[ 70 -47  66  72 -69] : L
[ 77 -52  73  80 -68] : Q
[ 71 -43  76  71 -51] : T
[  2 -32 -58 -17 -49] : V
[ -1 -35 -29  -5 -31] : S
[ 81 -48  77  75 -59] : B
[-18   8  28  13  23] : K
[ 92 -56  88  84 -64] : C
[-11   7  24   7  22] : E
[ 77 -52 -47 -13 -39] : G
q: [-17 -49] => V
Table of tags by key:
[-51] -> Z778
[6] -> Z870
[23] -> Z414
[7] -> Z719
[22] -> Z781
[-69] -> Z930
join E 4:  => Z781
q: [ 77 -52 -47 -13 -39] => G
q: [ 77 -52  73  80 -68] => Q
q: [ -1 -35 -29  -5 -31] => S
q: [ 70 -47  66  72 -69] => L

[-19   9  26  41 -25  10 -34 -18 -24  14 -19  65  -2  -1  21  12  -5 -29
  11 -39  36  -4  30  -5  12]  bodu
[  9  -6  -9  10  41 -24 -18 -25  14 -34  -3  44  13  14   6 -15 -12  83
  -6   6   4  15  18 -49   5]  Vulin
[-19   9  26  41 -25  10 -34 -18 -24  14 -19  65  -2  -1  21  12 -38  27
  11 -29 -24  25   1  10  -9]  fupa
key -> tag
[44] -> Z14
[12] -> Z981
[-9] -> Z748
[5] -> Z69
[4] -> Z102
[-10] -> Z717
join Vulin 24:  => Z69
q: [-19   9  26  41 -25  10 -34 -18 -24  14 -19  65  -2  -1  21  12  -5 -29
  11 -39  36  -4  30  -5  12] => bodu
q: [-19   9  26  41 -25  10 -34 -18 -24  14 -19  65  -2  -1  21  12 -38  27
  11 -29 -24  25   1  10  -9] => fupa

[  4 -72 -10 -11   3  -2   6   0   6  14  -3  10  -1 -10   1  28 -29   8
   7  -7 -28  15  -9 -13  17  22 -11 -10  -1  -6   5 -73  15 -31  -4  -1
  -1   5  18   3   3   6  -4   6  17]  Lim
[  4 -72 -10 -11   3  -2   6   0   5  14  -3  10  -1 -10   1  28 -29   8
   7  -7 -28  15  -9 -13  17  22 -11 -10  -1  -6   5 -73 -13 -31  -4  -1
  -1   5  18   3   3   6  -4   6  17]  belof
[  4 -72 -10 -11   3  -2   6   0   6  14  -3  10  -1 -10   1  28 -29   8
   7  -7 -28  15  -9 -13  17  22 -11 -10  -1  -6   5 -73  15 -31  -4  -1
  -1   5  18   3  24   0   1 -15  -8]  tet
tags:
[-6] -> Z410
[17] -> Z769
[-8] -> Z899
join tet 44:  => Z899
q: [  4 -72 -10 -11   3  -2   6   0   6  14  -3  10  -1 -10   1  28 -29   8
   7  -7 -28  15  -9 -13  17  22 -11 -10  -1  -6   5 -73  15 -31  -4  -1
  -1   5  18   3   3   6  -4   6  17] => Lim
q: [  4 -72 -10 -11   3  -2   6   0   5  14  -3  10  -1 -10   1  28 -29   8
   7  -7 -28  15  -9 -13  17  22 -11 -10  -1  -6   5 -73 -13 -31  -4  -1
  -1   5  18   3   3   6  -4   6  17] => belof

[-80 -29  17  16 -29 -20 -17  29  69  64  10 -48 -59 -21  23  30 -15 -71
 -92 -56] -> nidak
[  0  56  65  26 -20 -24  21  76  90  52  -4 -25   5  54  72  37 -24 -60
 -45   5] -> fimem
[ 87  40 -12 -24  12  61  70  25 -36 -62 -35  14  34   1 -59 -91 -69 -14
  22   6] -> diber
[-26   0  50  72  41 -20 -60 -46   2  33  14 -44 -87 -80 -29  18  16 -29
 -72 -70] -> mobu
[ 38 -10 -30   4  63  93  67  11 -25  -9  41  73  52  -8 -56 -54  -9  31
  22 -31] -> Vage
q: [-80 -29  18  16 -29] => mobu
key -> tag
[89] -> Z830
[-36] -> Z828
[3] -> Z378
[90] -> Z254
[76] -> Z257
[-24] -> Z741
[2] -> Z90
[-25] -> Z196
join fimem 8:  => Z254
q: [  0  56  65  26 -20 -24  21  76  90  52  -4 -25   5  54  72  37 -24 -60
 -45   5] => fimem
q: [-26   0  50  72  41 -20 -60 -46   2  33  14 -44 -87 -80 -29  18  16 -29
 -72 -70] => mobu

[-97 -18 -98  66  44  65 -13 -78 -93] = loson
[-65  61  -7 -75 -56  87 -40 -86 -96] = dab
[ 65  19  43  -9 -20 -60  91 -61  62] = fipe
[  8 -46  49 -98 -83 -35  69 -19 -12] = poput
[-33 -30  -5 -29  58  43 -10 -97 -93] = lub
[ 29 -40 100  38   7 -86 -40 -63 -99] = lalas
[ 71  76 -20  23 -88  13   3  28 -17] = dup
[-73 -57 -91 -11  96 -33  21 -94  -6] = Ribel
[ 82  92  22 -44   2 -88 -18  87  89] = kodi
[ 57 -37  32  21 -97 -37  10 -60 -66] = ker
[ 52 -46  47  97  65 -78  44 -13  -1] = vev
q: [ 76 -20  23] => dup
tags:
[21] -> Z779
[-95] -> Z405
[-39] -> Z195
[20] -> Z98
[22] -> Z451
[-94] -> Z643
[-40] -> Z351
join Ribel 6:  => Z779
q: [ 71  76 -20  23 -88  13   3  28 -17] => dup
q: [-33 -30  -5 -29  58  43 -10 -97 -93] => lub
q: [ 65 -78  44 -13] => vev

[-61  -7   0  -4 -34 -15   1  -3  -1  12  -6 -22  -7  16  30  11  35 -15
  -6 -10  13   1 -48  -2  -6  -4   8   0   8 -12  -1   0  -4 -10  -6  -6
 -44] = Mibu
[ -8 -35  13   1 -83 -11  -5  27  15  51 -25 -75 -19  57  29  57  13  28
 -40 -71  72 -11   3 -33   9   8  16   1  16 -34  -1   0  -4 -10  -6  -6
 -10] = Noru
[ -8 -35  13   1 -83 -11  -5  27  15  51 -25 -75 -19  57  29  57  13  28
 -40 -71  72 -11   3 -33   9   8  24  -8  23 -61  -9   0  24 -22  -5 -27
   7] = dazek
[ -8 -35  13   1 -83 -11  -5  27  15  51 -25 -75 -19  57  29  57  13  28
 -40 -71  72 -11   3 -33   9   8  16   1  16 -34  -4  -2   5  -7  -9 -11
  -1] = giga
tags:
[9] -> Z228
[8] -> Z826
[0] -> Z671
[1] -> Z933
[-4] -> Z782
join dazek 25:  => Z826
q: [ -8 -35  13   1 -83 -11  -5  27  15  51 -25 -75 -19  57  29  57  13  28
 -40 -71  72 -11   3 -33   9   8  16   1  16 -34  -1   0  -4 -10  -6  -6
 -10] => Noru
q: [-61  -7   0  -4 -34 -15   1  -3  -1  12  -6 -22  -7  16  30  11  35 -15
  -6 -10  13   1 -48  -2  -6  -4   8   0   8 -12  -1   0  -4 -10  -6  -6
 -44] => Mibu
q: [-61  -9   0] => dazek
q: [ -8 -35  13   1 -83 -11  -5  27  15  51 -25 -75 -19  57  29  57  13  28
 -40 -71  72 -11   3 -33   9   8  24  -8  23 -61  -9   0  24 -22  -5 -27
   7] => dazek
q: [ -8 -35  13   1 -83 -11  -5  27  15  51 -25 -75 -19  57  29  57  13  28
 -40 -71  72 -11   3 -33   9   8  16   1  16 -34  -4  -2   5  -7  -9 -11
  -1] => giga

[-27 -26  14   1]  niz
[-44  33  38 -57]  niki
[ 2 20 36 29]  Verer
[ -6 -25 -18 -41]  Fim
[-19  35  29  10]  Bevin
[-67 -51 -14 -55]  voro
[-22  57  30 -33]  mun
[-38  64  72 -56]  Rugu
[-32 -14 -51 -83]  remam
tags:
[-38] -> Z840
[-27] -> Z424
[-32] -> Z390
[71] -> Z630
[72] -> Z134
[-39] -> Z480
join Rugu 0:  => Z840
q: [-67 -51 -14 -55] => voro
q: [-51 -14] => voro

[-28  44  45 -45 -32] = bube
[-39  67  67 -39 -37] = beke
[-1 23 14 10  1] = lisi
[-30 -49 -17 -41  76] = neno
[-36  63  62 -42 -38] = bufal
[-29 -33  -6 -33  62] = nos
[-5 34 23  8 -6] = renu
q: [-29 -33  -6] => nos
Table of tags by key:
[67] -> Z792
[61] -> Z709
[62] -> Z936
[-6] -> Z880
[63] -> Z815
join bufal 2:  => Z936
q: [-29 -33] => nos

[-40 -35  14  40  18  42 -33 -44 -17  32  25 -28   8 -30 -58  -3 -20   5
 -27  21 -50  38 -36 -10  42 -10  45  37  -8 -28  -2 -25 -57  16 -25 -21
  -1  16  47 -13  14  39   9  45  13  46 -68 -13 -35  43 -34 -26  -3   8
  29  28  18] -> vobe
[ 10 -29  17  42  24   0 -28 -73  -5  32 -15  -7 -10  38 -54 -10   8  10
  18  11 -40  39 -68  -5   2 -54  42 -17 -12 -48  20  -7 -35  28   8   0
   4  34  15  -6  10  39  17  54  31  88 -42 -19  -6   5  -6 -27  -8  -9
  43  17  27] -> ropap
[ 15  27  26 -13  -8 -60   4 -36   4  67 -68  55  48  16  38  -2  41  -9
  36 -42  31   3 -21 -11 -68 -44  18 -66   0   5   9  -5  -6  36  18   7
   9  33 -20 -12  15 -24 -24   8  48  28  18 -19  21 -44  33 -33 -20 -29
  13  18   4] -> Num
[ 28  -8  19  51 -29  14 -38  -4 -25  42  14   1  21 -10  62  48   8  -5
  35 -10 -49  52 -46 -19 -36  18 -55   7  41   4 -24  23 -14  44  46 -39
 -48 -17 -41 -36  18  24  -6  51 -10 -12 -11  -6  -8 -19  -6   5 -27  43
  24  27  16] -> boku
[ 31  27   9 -51   7 -24  50 -30  -5 -20 -58 -31   7  72 -20  15  14   2
  -9  26  31 -75 -28  16  -6   1 -12 -36   2 -63  29  -4  55 -23 -47  25
 -11  12 -16  32 -29 -20  19 -32  -8  41  10 -23 -12   9   4  15  19 -47
 -31 -30 -56] -> bes
[ 19  32  16 -47  -1  -6  47 -53 -22 -23 -61 -27   6  48 -18  25  27  -7
  -9  29  19 -69 -34  14  -5  -2  -1 -39 -11 -51  20   9  50 -21 -47   9
 -31   5  -1  42 -17  -8  46 -29 -15  39  11 -58 -30   6  13 -10   2 -52
 -15 -18 -60] -> Mopiz
[ -7  38  30 -24 -26  27  26 -69 -44  -1 -50 -10   6  -3  17  44  39 -23
  -3  17 -11 -36 -37  -1 -14   6  -3 -33 -12 -13  -5  25  26  -3 -29 -30
 -63  -6  12  35  11   8  67 -12 -20   8   7 -98 -44  -1  10 -47 -32 -33
  13  13 -46] -> mimiv
[ 60 -45 -24  51  28  -4 -50  41   0 -16  68 -33   5  28 -18  26 -27   6
  15   5 -37  37 -36   3  13  14 -25  53  30 -32  -8  12  -6  16  29   6
  10 -31 -36 -44 -35  36 -34  64 -35  38 -30  14  -9 -15 -25  59  10  36
   1 -11  -2] -> mulo
[-41  38   8 -62 -24 -47  37  -2 -25  37 -62  50  15 -11  44  -2  28 -14
  -1 -30  76 -33  43  -2 -49  -4  25 -35 -21  45 -11 -17  -9  10 -26   7
   1   2  16   2  31 -42 -42 -48  29 -32  32 -17 -22  -8  39 -29   1 -29
  -4  16 -23] -> zon
[-14  45   7 -28 -22  38  32  34  41 -35   9   2 -54 -10  38  -9  -1  -9
 -28  -4  -4 -43  53   2  25  36 -34 -10   7  32   1  16  54 -49  -3 -16
  -7   1  -3  42 -19 -40  60 -56 -22 -82  39  16  48  -7  -1  -8 -16  -8
 -43 -19  -9] -> fiza
Table of tags by key:
[-30] -> Z520
[17] -> Z704
[11] -> Z984
[10] -> Z979
[16] -> Z652
[22] -> Z49
[26] -> Z607
[21] -> Z44
[14] -> Z338
join vobe 19:  => Z44
q: [-27  -8  -9  43  17] => ropap
q: [-19  -6   5  -6 -27  -8] => ropap
q: [-54 -10  38] => fiza
q: [ 10 -29  17  42  24   0 -28 -73  -5  32 -15  -7 -10  38 -54 -10   8  10
  18  11 -40  39 -68  -5   2 -54  42 -17 -12 -48  20  -7 -35  28   8   0
   4  34  15  -6  10  39  17  54  31  88 -42 -19  -6   5  -6 -27  -8  -9
  43  17  27] => ropap
q: [ -9  10 -26] => zon
q: [ -7  38  30 -24 -26  27  26 -69 -44  -1 -50 -10   6  -3  17  44  39 -23
  -3  17 -11 -36 -37  -1 -14   6  -3 -33 -12 -13  -5  25  26  -3 -29 -30
 -63  -6  12  35  11   8  67 -12 -20   8   7 -98 -44  -1  10 -47 -32 -33
  13  13 -46] => mimiv

